In the rows, zero is written as 128.
Rows swapped in pairs by one turn or mirror: which row each one swaps with:
The rows were stretched afterwards, more along some directions than others.
vek: [131 115 150 142 128 133  86 138  93 147 117 126  94 127 150 118 129 166
 114 130]
Zafi: [121 123 127 104 107 135 115 107 147  90 116 128 143 145  95 144 122 122
 129 148]
Kubip: [128 129 115 164 129 134 131 161 127 156 149 117 118 129 142 115 161 131
 139 132]
gemu: [140 111 128  92  94 116 112 106 155 100 105 147 141 145  87 138 114 130
 131 163]
kon: [125 135 126 165 140 145 122 155 111 168 143 125 108 125 184 107 169 144
 113 138]
zubik: [116 131  91  94 123 140 130 103 146 128 123 148 140 115 122 144 121 118
 131 154]
ket: [133 137 169 158 147 113 130 173 101 173 136 113 108  65 197 116 133 132
 124 119]
zif: [136 117 116 104  93 139 128 101 164  97 116 129 163 139  93 130 121 106
 155 144]
fotus: [139 129 119 106  89 121 140 103 161  84 117 135 154 136  95 142 132 115
 129 145]
mana: [112 106 172 138 152 123 113 124 125 168 139 116 121  75 123 105  73 136
 102 155]
Vup: [123 102 167 139 138 133  83 127 102 168 131 107 103  81 146  96 103 131
 125 134]
biv: [104 105 166 135 158 131 102 123 117 180 144 115 117  82 121  97  77 133
  98 156]
veme: [119 139 120 169 127 144 132 153 127 158 151 119 130 146 155 112 160 133
 132 135]
tik: [113 141  94 100 118 131 129  89 136 134 125 136 147 134 127 142 119 127
 129 153]
Lek: [118 135 108  97 126 105 144 100 139 123 123 137 133 136 124 156 125 124
 123 148]
boden: [124 129 127 164 128 130 139 151 134 167 149 125 117 110 155 111 146 134
 121 154]
piz: [121 144 155 149 147 111 116 153  88 183 134 119  90 108 178 116 108 145
 132 123]
Kibal: [129 142  97 109 123 116 147 112 142 128 124 155 142 129 133 139 134 137
 122 164]
pemir: [137 129 120  99 101 132 113 111 162  93 116 148 147 152  96 137 121 129
 118 149]
Zuduk: [132 126 113 102  97 106 135  87 170  84 118 140 142 154  84 148 138 131
 121 149]
pata: [116 120  90  89 120 133 122 102 141 131 121 161 137 123 117 141 113 120
 121 171]
Velan: [110 101 139 146 130 144  80 131  90 161 125 109 110 103 138 104 118 133
 132 129]
Riko: [114 107 162 139 149 127 103 134 116 176 141 117 111  85 107  99  68 137
 105 146]
fus: [130 130 105  94 118 123 136 112 141 121 129 144 140 126 148 166 133 139
 127 150]
Zodi: [139 109 170 139 129 117 107 128 115 137 131 120  94  98 148 108 126 147
 107 129]
Zat: [127 133 132 164 135 142 124 159 125 168 149 112 123 129 177 105 160 129
 134 133]
Kuf: [143 122 113 103  98 132 125 120 159  87 111 145 155 141  91 129 126 114
 136 145]
Zavil: [136 132 118 104  94 124 119  99 159  93 115 134 155 155  87 130 112 127
 131 147]
zusar: [103 112 177 146 154 124  88 145  98 176 136 116 108  85 125  93  62 139
 109 147]
Soze: [136 138 149 162 136 119 130 178  92 164 137 124 114  92 189 121 129 143
 130 119]
sen: [136 124 134 101  98 116 123 105 156  94 113 135 145 139  93 140 122 115
 128 156]
Kozit: [146 128 130  97  92 112 124 124 159  85 112 141 151 154 101 144 120 136
 137 151]
lefub: [130 109 157 131 133 128  81 130  99 154 118 119  88 112 156 108 128 151
 111 131]
bifof: [124 138  95  98 114 126 149  99 147 124 124 144 136 123 127 151 128 121
 123 155]
Mag: [133 139  93 105 112 140 156 105 154 120 130 137 156 125 125 153 129 119
 144 136]
nubo: [109  99 162 133 137 142  72 123  97 168 122 111 100  88 149 100 107 138
 117 142]
nozu: [117 142 114 169 125 152 127 148 121 157 144 113 132 160 162 123 160 138
 140 132]
suvug: [124 110 181 137 163 117 105 151 117 180 141 103 109  74 136  93  91 126
 111 143]
Puzop: [141 143 152 162 136 120 134 170  99 171 141 115 104  92 189 119 140 132
 136 114]
dizi: [127 122  95  81 116 123 133  97 143 123 117 155 130 129 120 154 123 142
 117 168]
semel: [111 119 168 146 152 137  88 138 107 179 143  97 122 115 130  99  77 145
 107 140]
kimif: [124 140  90 102 118 125 137  98 140 127 130 146 144 136 134 154 136 136
 121 157]
rufef: [130 132 163 146 140  97 121 169  93 162 132 127  94  80 177 125 107 145
 127 125]
Masu: [124 122 175 144 150 105 114 167  89 168 130 126  94  68 200 123 111 144
 125 137]

pata pairs with pemir
suvug pairs with Kubip
Masu pairs with vek

